A single turn carries every row of the set below to another of its rows. Some are shown first; where does it send the rows asked next?
gizud: [  8 -13   5  29 -22  -2  -5  -5  13  24   1   8   4  -6 -17  -8  11   5
  16   1  -2  12  -1   6  -4   9  -9   7  -6   1  -6  11   8  -9  13 -13
  -9  -9  10]
Seveg: [  8 -12   5  26 -20  -3  -6  -4   5  23   0  13   5  -9 -18 -13  10   3
  17   3  -4  13   2  11  -7  13  -9  11 -10  -2  -7   7   8  -6   6 -15
  -4 -10   8]
Kug: [-14  -3  11  -8  19   6  12  -7 -11  -7   2  -3  -1  -4  12  16  -3   0
  -4  -7  -7  -7  -9 -15  -1  11   5  -6  -1   1  -2  11   4   8 -23   7
   4  16   5]
milu: [-11  -1   3   9  10   1  -2   9   5 -14   8  -7 -12  12   0  30  -3  -4
 -10  -9   3  -6   3 -10   4  10  -3  -8   3 -12  -8   2 -15   3 -12   9
  -8  20  -4]
Vope: [-12 -12 -13  -7  14   6  -4 -12 -19  -3 -14  12  -3   1  15  -7  -8  14
  12  -6  -9  -2   3 -25  -4   3  12  13   1  -5   5   2  -4  14 -29  -2
  -9   8   0]
mabas: [-17  -8 -24   8  -3   7  -5  -4  -6  -4   2  -2  -7  20  17  -9  -3  11
   0   7  -3   4   0 -10  -7   2  -7  29   6 -18   6   0 -21  17 -28  -4
 -15  -4  -3]
fize: [-18  -8 -19   4  -5   7  -6   1  -9   0  -2  -2  -8  23  17 -12  -5  11
   3  10  -5   4  -2 -12  -1   5  -5  29   5 -13  10  -1 -19  17 -27  -6
 -15  -3   4]
Bonid: [ 10 -14   2  28 -22  -1  -3  -8  14  22  -2  12   4  -1 -16  -9   6   4
  15   4   1  15   3   8  -4   4  -6   4  -8   3  -4   7   3  -8  12 -17
 -14  -9  13]
mogi: [  9 -10  11  17 -16   3  -4  -1   8  25   1   9   3 -12 -22  -5  12   8
  12   2  -1   6  -7   7 -14  11  -3   3 -10  -1 -13  14  12  -3  14  -9
   0  -9   1]
zulo: [ 14 -11  10  14 -13   3  -2  -5   1  21  -5  19   2 -13 -23  -8   5   6
  15   4   0  10   2  11 -17  10   4   4 -14   1 -13   6   8  -1   6 -15
  -2  -7   1]
fep: [-19  -5   8  -9  19   5   7 -11 -14  -8   3   1   1  -4  16  10  -6   5
  -6 -10 -11  -6  -7 -19   1   6   5  -4  -2  -5  -8  11   7  10 -19   9
  -1  15   0]
bar: [  9 -10   8  19 -16   1  -5  -4   2  23  -3  15   4 -12 -24 -10  11   5
  18   3  -1  10   0   9 -12  12   0   8 -11  -2  -9   8  12  -3   9 -13
   2  -8   4]
nov: [ 14 -12   8  23 -22   0  -3   1  18  24   4   8  -1  -5 -16  -1   5   9
   8   2   0   8  -2   9 -11   8 -11  -2  -9   3 -13  11   1  -7  14 -11
 -16  -7   3]
nagef: [-15  -4   5  -5  20   6  14 -15 -10  -9   6  -4   2  -7  16  12  -2   1
  -7  -8  -7  -6  -8 -14  -7   8   1  -2   0  -3  -3  14   4   7 -27   8
   3  14   1]
tofek: [ 11 -13   7  24 -20   1  -6   0  15  25   1   7   1 -10 -20  -2  11   9
  13  -1  -1   7  -4   5 -10  10  -8   1  -6   1 -10  13   7  -9  15  -9
  -9  -7   3]
vigav: [-21  -9 -20   4  -4   3 -10  -2 -11  -3   1   2  -6  21  21 -13  -7  12
   0   4  -9   5   1 -13   2   2  -6  27   3 -18   3  -1 -16  17 -23  -4
 -19  -1  -1]
vuvev: [  9 -10  14  13 -16   5   2  -6  10  23   3   9   3  -9 -20  -1   7   8
   7   4   2   7  -7   8 -14   5   1  -3 -12   3 -14  15  10  -1  18 -10
  -4  -8   3]
susag: [-24  -7 -14  14  -1   3 -10  -5   5 -13   4  -5  -6  29   5  11  -1   2
  -5  -2   5   4   3 -18  17  -9   1   9   8 -22   0   0 -16  10   1   2
 -17   8   2]
nik: [  9 -11   7  20 -20   0   0  -7   1  22   1  15   6  -6 -14 -17   5   3
  13   7  -4  16   1  16 -10  11  -7  11 -14   0  -8   5   8  -1   4 -18
  -6 -11  10]
bip: [-22  -5 -17  18   1   5  -4  -8   8 -15   7  -9  -5  28   4  14   4  -2
  -7   2   9   5   2 -12   9  -9   0  12   9 -22   3   3 -20  11  -3   2
 -12   6   2]
tinur: [-21  -5 -14  16  -2   6  -7   1   7 -11   3  -9 -10  31   2  13   1  -1
  -4   4   8   4   2 -14  13  -5   1  11   9 -19   6   0 -22  11  -3  -1
 -14   6   5]
pepo: [ -9  -3  -3  13  15   1   0   1   6 -17   8  -5  -8   6   2  29  -2  -5
 -10 -11   4  -5   5 -10  -2   7  -3  -6   4 -14 -10   3 -15   2 -15  10
  -8  20  -9]
sezub: [ -9 -10 -10  -7  14   8   1  -9 -18  -1 -15   8  -4   0  14  -5  -6  11
  14  -1  -7  -3   0 -23  -8   8  11  13   2   3  11   4  -6  12 -36  -4
  -4   7   4]
fineg: [-13  -3   1   8  12  -1  -5   5   3 -15   7  -3 -10   8   5  25  -6   0
 -11 -15  -1  -6   4 -14   6   6  -3  -8   3 -16 -15   2 -11   3 -11  11
 -14  21  -8]
dume: [ -8 -12 -17  -3  16   8   2 -17 -14  -4 -12   8  -1  -1  14  -5  -4  12
  12  -2  -5  -2   1 -22 -12   1  11  15   5  -2  11   7  -8  12 -35  -3
  -5   6   0]

nov turns into Bonid
fize turns into sezub
Now find these:
bip turns into mabas
Vope turns into fep
Seveg turns into bar

